One turn sends every row of this set to another row. A few are shown first. Where does it send the rows asked after them?
bemum: 0 -23 27 -2 -14 -2 -3 -4 1 18 6 -5 5 12 -9 19 -8 7 -7 16 2 19 -13 7 10
fepo: -3 -17 25 1 -12 -2 -3 -8 -14 28 1 12 2 11 -10 13 -12 12 -2 19 12 24 -17
 7 4
tuvo: 20 -7 37 9 -30 -8 -5 -10 -1 34 -6 21 -12 9 -4 13 -6 -9 -3 -16 -2 3 -1 -9
 23
pumo: 3 -11 4 -11 -14 -6 15 -25 -10 7 -4 -8 -14 19 2 3 1 9 -2 10 23 15 14 -12
 -1
Gemit: 10 -8 5 -13 -25 -8 -3 -25 -14 10 -10 8 -14 21 -3 17 -5 -2 -6 20 21 15 16
 -17 12
gura: -1 -10 41 -5 -14 -13 13 -12 -5 44 0 -7 -23 19 -7 -2 -2 15 -1 -9 1 12 -6
 -9 -11
zuvi: 17 0 31 -2 -26 -5 -12 -21 -13 27 -2 28 -17 2 -5 11 2 -3 2 -15 1 -1 -6
 -16 15
dilo: 6 -12 13 -8 -15 4 -9 -2 -19 20 9 6 -1 5 -12 10 -14 9 -1 -1 10 25 -18 -5
 13
resol: -1 -14 4 -12 -8 -10 10 -22 -6 8 -4 -5 -16 19 1 3 2 11 3 13 25 16 12 -12
 3
lig: 2 -12 7 -15 -15 -8 11 -25 -10 13 -8 -8 -18 22 0 1 -2 11 5 18 21 15 15
 -14 9
Fogad: 12 -6 14 -9 -29 -17 8 -27 -10 13 -17 3 -27 20 2 0 3 1 0 9 12 6 23 -21 11
bon: -2 -9 28 -1 -14 -11 16 -14 7 32 -13 -18 -21 13 4 -2 1 20 8 -6 6 14 -5
 -15 -3
Fulev: 3 -15 27 -14 -14 -13 3 -11 1 34 2 -10 -20 10 0 -12 1 14 3 -23 9 7 -10
 -13 11
mam: 12 -6 4 -5 -25 -7 1 -26 -16 5 -6 9 -11 18 -1 17 0 -5 -10 12 21 15 16 -16
 2
Kenu: 13 -5 13 -5 -27 -15 13 -29 -10 7 -13 3 -24 17 4 1 8 1 -3 2 14 5 21 -19 0
nura: 11 -3 32 4 -39 1 -6 -12 -2 33 -10 20 -16 15 11 19 5 -3 -2 -16 -4 2 -5 -3
 9
mivib: 7 -13 22 1 -11 7 -4 -3 -3 31 6 8 5 12 -9 20 -18 2 0 -1 11 19 -12 2 20
Pef: 11 -9 40 4 -31 -19 -11 -21 -6 36 -12 29 -14 9 -3 18 3 -8 -10 1 4 1 -5 -7
 7
fasib: -1 -13 29 -2 -25 1 11 -3 5 35 -5 -9 -16 18 14 -3 2 15 5 -17 0 12 -10 2 5
Tesa: 12 -1 42 4 -30 -10 -3 -17 -16 41 -5 21 -21 15 -12 19 -2 -3 -10 -5 -5 7
 -2 -13 -6
Faluz: 7 -14 36 2 -12 -6 15 -6 6 36 -2 -6 -13 12 1 -8 -7 12 10 -17 2 8 -6 -3 18
Rud: 0 -7 12 3 -18 5 -5 -7 -8 23 -6 1 2 12 -7 30 -14 7 -4 14 14 29 -13 -10 0
nari: 0 -9 18 1 -25 16 -4 -1 -9 27 1 8 1 17 4 23 -9 7 0 0 5 22 -16 7 8
leta: 15 -10 41 6 -32 -11 -8 -15 -1 19 -5 19 -9 7 -6 22 3 -7 -7 5 -12 0 -3 -4
 13
Bil: 0 -11 28 -3 -16 1 -1 -6 -19 37 7 5 -5 19 -17 21 -14 7 -10 7 8 26 -13 -4
 -8
kudun: 10 -6 14 -4 -24 -19 9 -25 -9 6 -14 7 -29 13 4 -2 9 3 2 4 13 5 20 -20 5
gedoz: 3 -19 43 -2 -17 -16 9 -14 13 25 -3 -11 -15 11 1 -1 7 11 2 -3 -8 -1 -5 -1
 8
gis: 14 2 31 10 -37 -11 -4 -20 -3 29 -22 18 -21 7 0 22 3 -5 -3 -5 -3 5 1 -23
 2
vagat: 11 -9 2 -5 -24 -13 -5 -19 -14 5 -7 13 -15 15 -3 17 0 -5 -8 14 22 15 15
 -17 7
bules: -1 -20 39 -2 -19 -24 12 -10 2 37 -9 -5 -20 12 2 -14 1 16 -1 -4 5 11 -8
 -3 2

kudun goes to -> vagat
fasib goes to -> nura
Where do these go?
Pef goes to -> fepo
bon goes to -> gis
Faluz goes to -> tuvo
Fogad goes to -> Gemit
Bil goes to -> gura
bemum goes to -> gedoz
Fulev goes to -> zuvi
mam goes to -> pumo

